In the rows, 100 means zero.
The rows of R fall into a few groups, and each row is roughly a mix of its group's hidden directions.
R, 136 rows:
[[112,62,108,87,98,93,73,122,96,81],
[105,101,89,90,146,100,107,96,86,129],
[64,122,86,110,110,122,83,115,87,108],
[87,88,98,85,111,147,94,100,122,111],
[128,86,118,92,94,122,89,124,71,97],
[108,98,114,63,100,120,119,126,116,112],
[109,131,101,94,84,125,82,75,122,94],
[100,119,97,136,78,94,128,100,82,115],
[97,93,81,129,75,134,94,84,105,90],
[99,133,113,94,106,145,91,96,104,105],
[115,103,123,104,127,141,101,115,91,98],
[93,106,104,81,83,143,74,113,103,101],
[91,121,83,129,72,127,84,97,106,95],
[121,123,90,99,95,67,83,98,74,83],
[77,116,88,80,113,133,93,118,80,110],
[121,95,122,110,70,66,97,95,88,85],
[102,101,120,82,79,87,75,128,111,76],
[125,78,116,110,124,119,94,112,71,94],
[111,106,106,81,102,109,87,69,137,82],
[116,117,113,70,98,88,120,118,117,125],
[93,90,100,103,142,98,94,111,96,137],
[116,118,98,105,119,106,100,107,148,91],
[90,86,107,130,116,121,125,96,100,130],
[93,102,99,95,137,126,118,74,112,87],
[113,89,117,101,57,98,93,130,97,91],
[117,106,107,111,115,77,124,85,63,105],
[113,99,89,103,91,84,74,126,62,92],
[74,120,81,101,113,88,86,69,77,91],
[103,70,92,112,59,95,93,102,113,121],
[100,72,57,101,110,111,99,101,97,123],
[84,126,87,114,75,102,132,88,113,114],
[92,97,76,111,81,82,127,120,97,129],
[93,103,122,97,107,144,111,101,94,72],
[109,126,110,107,90,67,104,76,93,127],
[83,126,86,107,82,103,121,65,114,90],
[76,134,84,104,85,128,113,85,93,98],
[99,100,82,108,88,60,105,99,135,113],
[86,132,103,99,99,139,78,89,94,106],
[103,78,111,121,85,77,135,111,112,110],
[112,86,132,125,78,106,111,99,121,80],
[107,83,74,72,77,99,97,129,117,105],
[75,87,92,119,121,121,121,87,79,83],
[106,79,93,99,108,109,103,110,110,49],
[123,81,96,119,122,62,98,92,105,114],
[103,107,104,111,109,62,80,101,64,98],
[81,109,56,98,104,92,105,96,69,95],
[117,102,99,95,86,111,97,137,64,113],
[87,79,115,112,100,105,134,132,91,114],
[79,130,120,104,108,126,104,83,82,119],
[81,102,119,93,99,136,131,100,120,95],
[126,78,118,109,127,99,120,79,118,104],
[111,130,110,108,135,89,117,84,119,93],
[112,76,104,114,73,97,104,116,137,92],
[91,87,111,101,117,79,119,128,66,94],
[87,63,102,102,103,98,106,89,62,84],
[88,103,77,119,87,70,78,117,105,123],
[96,93,87,132,123,114,109,105,70,79],
[92,101,105,85,77,69,118,86,102,133],
[114,101,126,117,97,55,93,87,100,96],
[113,70,92,67,119,109,100,107,122,84],
[109,95,138,71,113,99,102,75,87,92],
[99,150,99,87,90,102,117,85,107,89],
[74,124,99,101,105,137,92,107,74,108],
[106,131,127,70,109,124,98,94,107,107],
[83,94,75,76,83,81,89,119,126,111],
[81,106,93,121,138,117,87,114,88,117],
[96,66,101,121,123,96,74,108,88,121],
[107,100,121,74,127,96,66,117,101,88],
[98,88,114,117,106,92,65,75,118,123],
[81,103,97,106,77,131,104,114,135,112],
[121,105,96,133,81,127,78,106,113,110],
[110,86,76,96,87,67,80,129,91,105],
[88,114,65,110,67,112,89,113,115,107],
[129,79,110,107,115,70,125,103,115,96],
[116,136,129,85,117,121,100,91,100,104],
[100,91,86,144,77,105,113,89,83,108],
[102,138,95,81,72,105,114,97,114,80],
[80,96,122,128,90,68,91,76,100,101],
[100,137,130,112,84,120,99,113,84,104],
[106,87,127,68,126,88,80,111,104,89],
[66,78,78,119,83,108,118,87,104,111],
[95,116,119,105,54,96,91,112,87,117],
[95,131,95,84,81,97,117,69,114,80],
[95,149,107,89,95,110,90,89,110,120],
[114,77,89,109,94,77,116,136,83,110],
[86,88,136,129,103,94,94,104,97,129],
[80,104,73,82,89,117,85,133,92,87],
[82,78,112,131,117,82,92,89,95,126],
[95,77,101,74,114,131,121,120,115,92],
[81,64,89,94,70,90,76,94,100,94],
[90,122,102,90,100,94,84,105,51,93],
[107,54,90,85,128,102,108,102,97,113],
[131,95,104,116,76,85,113,113,101,133],
[101,103,101,91,123,82,60,72,97,91],
[83,86,94,109,86,113,135,87,132,109],
[85,104,72,92,118,105,79,130,79,116],
[112,62,98,123,94,73,119,96,85,102],
[119,130,131,79,110,124,105,98,100,112],
[104,103,97,124,127,94,99,79,133,77],
[95,111,107,71,100,130,110,92,83,67],
[101,107,89,145,103,83,104,72,113,103],
[127,89,117,106,101,76,118,67,117,105],
[109,97,126,114,129,107,97,130,82,118],
[81,127,107,82,85,90,127,102,130,108],
[90,126,107,104,92,90,93,90,81,144],
[84,86,86,107,109,100,73,130,111,130],
[90,125,125,104,92,90,135,93,94,76],
[107,112,105,106,98,69,89,96,75,139],
[108,98,91,122,84,52,111,88,97,100],
[80,118,118,96,123,108,68,74,89,97],
[92,147,126,104,98,92,84,113,104,99],
[90,75,111,107,101,113,131,135,96,115],
[120,103,113,78,101,101,73,133,92,77],
[79,114,70,74,74,106,99,103,119,114],
[94,111,140,139,101,108,110,98,92,105],
[123,122,122,94,128,100,110,115,72,102],
[95,91,88,87,111,143,83,123,95,116],
[78,96,86,116,115,134,96,122,125,109],
[107,94,85,114,125,84,118,89,70,127],
[116,64,108,112,96,63,108,83,99,95],
[111,114,100,81,96,69,103,75,82,129],
[87,125,92,83,113,128,73,77,97,90],
[80,90,77,123,127,112,91,114,119,80],
[93,98,85,136,60,98,113,104,97,108],
[73,119,91,122,102,91,82,76,75,115],
[86,90,81,116,103,104,130,119,66,107],
[91,121,97,105,127,84,88,88,63,116],
[82,111,107,98,77,131,88,134,87,103],
[99,67,133,93,123,98,77,109,105,93],
[79,110,107,102,117,127,63,89,88,116],
[126,125,113,71,108,99,79,124,102,93],
[101,104,78,143,104,87,127,104,91,113],
[122,109,113,120,128,132,115,100,113,90],
[121,91,143,113,92,106,119,80,107,93],
[103,105,97,130,90,99,67,82,70,93],
[119,105,132,110,124,89,115,99,68,100]]

In each list below, two rows fit none of the groups, and each other row fits one group, some only roughly. Which are they? Name them in the order they come.
    Q929: [90,77,101,123,99,80,101,91,143,99]
    Q179: [79,135,92,111,91,116,104,116,121,124]
    Q869: [123,75,118,78,104,118,86,113,102,71]
    Q416: [106,96,98,85,127,67,107,117,79,76]
    Q614: [91,125,103,71,70,110,94,101,72,92]
    Q791: [85,75,79,117,105,97,79,101,90,136]
    Q284: [100,98,60,87,115,97,76,104,73,90]
    Q558: [99,111,76,64,80,76,116,105,113,95]
    Q789: [93,105,107,132,93,102,138,96,88,125]
    Q899: [75,116,91,100,73,97,73,100,131,93]
    Q158: [72,75,88,91,108,124,67,102,101,109]
	Q929, Q158
    Q418: [91,104,100,123,142,87,94,77,83,99]
    Q240: [101,110,99,93,104,92,126,119,58,121]
    Q420: [57,125,86,97,110,109,92,79,97,91]
    Q611: [94,114,77,103,85,104,136,132,102,91]
    Q152: [103,94,80,107,122,90,80,132,70,93]
    Q782: [99,89,125,101,138,116,122,84,93,113]
    Q570: [101,115,83,78,86,59,95,86,81,95]
    Q857: [120,115,123,60,90,85,92,100,107,118]
    Q961: [107,91,111,85,113,89,104,92,149,86]
    Q820: [99,73,86,83,104,103,81,139,110,115]
    Q985: [117,85,93,73,138,97,81,109,86,101]
    Q487: [103,131,83,124,72,114,102,88,82,86]
    Q436: [97,93,98,122,81,137,114,107,122,78]
	Q611, Q436
    Q403: [76,67,75,104,116,91,105,78,111,115]
    Q829: [114,139,95,104,80,90,89,72,106,117]
    Q10: [116,110,81,120,114,100,68,75,102,77]
    Q144: [82,106,103,102,114,110,86,91,56,76]
    Q976: [107,75,71,78,99,96,67,113,108,89]
    Q975: [114,102,123,138,95,106,110,120,74,103]
    Q257: [105,84,131,58,95,99,108,92,117,99]
    Q969: [78,91,63,114,98,104,99,97,115,133]
    Q732: [86,61,73,108,100,92,113,94,115,123]
    Q320: [120,68,103,75,120,122,92,104,93,80]
    Q354: [107,102,110,77,137,117,101,97,67,107]
    Q364: [99,107,124,104,120,113,62,114,79,112]
	Q829, Q10
    Q454: [82,125,105,80,76,124,113,83,106,122]
    Q214: [105,127,125,85,115,99,68,90,98,77]
    Q951: [121,109,136,118,114,113,126,97,116,103]
    Q990: [91,84,76,107,77,82,83,109,136,100]
    Q130: [89,102,113,132,134,119,108,84,117,110]
    Q315: [90,110,101,72,83,117,83,117,103,64]
    Q485: [108,118,101,94,135,114,77,110,103,69]
    Q482: [89,109,93,129,59,105,79,103,102,86]
    Q128: [92,101,137,100,94,107,132,92,126,85]
    Q567: [71,70,88,95,101,108,78,88,93,71]
    Q773: [98,104,121,132,82,68,124,99,97,108]
	Q951, Q315
    Q182: [107,117,72,106,113,86,122,67,81,108]
    Q690: [123,107,95,123,110,101,99,109,53,103]
    Q838: [94,80,83,129,124,124,86,93,93,121]
    Q245: [89,119,114,95,108,77,76,72,86,124]
    Q780: [99,84,91,125,135,104,85,129,89,99]
    Q261: [108,86,89,101,127,118,126,115,94,133]
    Q984: [120,126,84,129,112,82,106,117,78,99]
    Q619: [91,80,81,117,74,90,113,108,65,111]
    Q689: [117,127,118,92,100,92,111,68,122,81]
    Q23: [96,109,128,93,73,137,114,99,109,88]
    Q344: [105,70,93,99,85,99,75,102,139,90]
	Q245, Q689
    Q655: [91,104,111,78,104,79,125,70,126,107]
    Q80: [107,80,113,77,118,92,103,110,65,77]
    Q980: [94,111,74,126,80,108,87,100,71,79]
    Q336: [111,97,82,74,77,68,91,112,78,88]
    Q266: [108,114,124,91,100,111,127,60,95,93]
    Q983: [114,108,86,73,132,86,74,111,84,109]
    Q159: [124,68,94,85,121,96,121,95,75,96]
    Q877: [91,86,81,75,124,67,89,89,95,117]
    Q331: [107,118,118,79,121,75,97,112,114,131]
    Q803: [86,123,78,76,111,121,103,100,75,79]
	Q980, Q331
    Q38: [83,116,89,103,136,102,90,88,68,84]
    Q363: [95,134,117,104,100,108,68,84,105,74]
    Q526: [80,105,106,104,108,87,135,75,118,125]
    Q540: [117,112,123,98,98,137,71,100,86,91]
    Q387: [97,131,131,89,82,116,80,97,89,83]
    Q606: [97,124,123,68,101,101,133,101,89,88]
    Q267: [72,106,122,86,123,119,121,108,86,82]
    Q512: [127,96,95,79,116,71,91,114,88,72]
    Q930: [100,111,65,106,84,96,121,121,70,99]
    Q553: [100,125,94,115,98,76,104,75,135,111]
    Q544: [116,93,105,104,67,79,105,101,121,134]
    Q414: [99,81,133,134,113,109,102,116,95,118]
    Q237: [105,70,61,88,113,97,76,105,95,110]
	Q387, Q606
    Q737: [109,86,102,94,103,111,83,125,59,80]
    Q446: [74,107,107,118,91,97,60,116,114,114]
    Q947: [101,93,108,114,98,122,106,73,143,108]
    Q263: [101,69,95,99,141,107,101,111,76,91]
    Q402: [122,95,120,107,108,92,137,87,119,123]
    Q309: [85,125,83,104,110,82,59,88,99,106]
    Q939: [96,91,95,113,107,152,114,105,112,95]
    Q437: [89,98,115,118,81,111,131,91,133,114]
    Q42: [96,93,105,113,145,118,108,85,100,76]
    Q248: [108,86,109,91,102,122,73,113,68,76]
    Q560: [118,67,102,81,136,104,86,108,88,103]
    Q772: [119,111,94,88,106,105,89,105,86,51]
    Q710: [86,127,103,126,91,117,130,107,107,122]
	Q263, Q772
    Q943: [77,115,92,94,80,125,116,114,71,84]
    Q94: [112,75,74,111,90,74,95,83,125,113]
    Q649: [103,134,89,120,118,89,109,115,67,99]
    Q816: [117,104,91,70,106,77,106,80,68,87]
    Q867: [128,68,92,79,114,98,100,126,91,85]
    Q996: [95,112,110,103,116,68,130,69,106,106]
    Q830: [122,84,110,106,94,88,91,129,94,138]
    Q92: [77,86,96,102,113,144,99,114,100,120]
    Q894: [96,121,108,71,92,123,82,110,132,105]
    Q574: [107,109,86,139,104,112,107,89,72,121]
    Q421: [79,68,73,102,127,89,88,106,107,86]
	Q943, Q421
    Q466: [86,108,90,85,126,85,111,82,75,129]
    Q112: [112,119,102,102,102,64,126,103,81,125]
    Q661: [92,118,110,86,52,98,99,106,81,94]
    Q669: [85,100,64,123,71,85,107,109,108,89]
    Q579: [128,101,71,96,80,81,99,81,125,90]
    Q778: [109,106,126,93,112,91,71,68,120,87]
    Q740: [100,123,121,129,78,80,89,76,106,103]
    Q680: [110,103,114,87,108,89,99,91,58,69]
    Q660: [121,95,110,63,96,101,98,106,65,85]
    Q720: [72,66,81,98,104,118,95,97,113,75]
	Q466, Q669
    Q175: [76,89,89,126,89,96,72,105,122,123]
    Q133: [82,114,85,67,89,108,104,82,96,66]
    Q926: [112,111,132,119,98,102,136,118,87,106]
    Q455: [90,92,83,97,90,80,104,120,54,104]
    Q222: [82,97,90,116,75,99,88,135,122,116]
    Q752: [111,105,117,98,98,58,68,108,88,105]
    Q597: [80,91,94,130,104,117,98,71,128,91]
    Q4: [95,132,96,60,106,103,110,97,125,101]
    Q986: [63,102,87,92,125,123,97,99,74,102]
    Q287: [99,144,116,112,94,101,125,83,88,98]
    Q196: [95,76,130,106,104,136,122,103,91,100]
    Q126: [84,93,115,100,104,106,130,77,62,105]
    Q422: [92,116,102,109,79,78,76,115,68,118]
	Q752, Q196
    Q145: [114,81,80,111,128,78,105,89,130,105]
    Q171: [122,93,118,93,139,113,120,105,79,105]
    Q764: [121,103,118,90,88,99,133,133,99,83]
    Q706: [122,88,119,114,92,74,122,109,109,70]
    Q411: [86,80,79,101,129,70,113,110,85,114]
    Q434: [107,110,89,101,122,123,55,111,93,98]
    Q401: [118,93,85,73,123,103,81,126,82,85]
    Q73: [94,102,129,110,92,137,98,98,126,120]
    Q932: [115,82,95,124,89,100,96,115,55,98]
    Q645: [106,117,109,109,134,99,87,83,80,70]
    Q154: [83,106,92,108,92,122,106,67,133,114]
	Q706, Q411
    Q283: [123,120,105,103,116,67,125,110,84,113]
    Q944: [106,113,117,88,55,101,75,100,108,89]
    Q65: [87,97,100,80,85,84,65,89,122,76]
    Q818: [97,126,91,68,84,100,122,106,103,70]
    Q974: [103,138,119,76,107,77,89,85,110,106]
    Q785: [91,128,115,83,104,113,112,69,88,126]
    Q134: [87,71,92,101,134,97,84,91,111,127]
    Q468: [86,82,101,134,97,114,102,62,111,104]
    Q429: [105,55,103,79,90,114,117,120,95,101]
    Q862: [117,103,138,86,94,113,101,119,100,69]
	Q944, Q818
    Q462: [109,89,106,118,96,103,83,134,80,132]
    Q767: [132,85,111,104,120,73,77,81,106,106]
    Q52: [96,104,92,63,123,112,104,99,97,64]
    Q235: [114,105,111,116,102,99,64,115,75,126]
    Q161: [67,112,75,125,113,119,101,91,86,87]
    Q449: [111,91,92,118,87,132,75,116,124,85]
    Q349: [97,65,100,116,84,109,92,134,84,86]
    Q99: [93,97,99,80,113,138,71,92,119,108]
    Q374: [129,98,109,71,108,90,122,69,91,96]
    Q672: [106,141,106,94,105,133,119,94,105,88]
    Q376: [112,108,120,64,96,120,78,115,80,100]
    Q356: [104,123,116,101,103,104,134,92,78,130]
    Q150: [107,70,106,79,79,136,98,117,105,104]
    Q259: [118,131,101,116,80,71,92,105,76,101]
	Q767, Q349
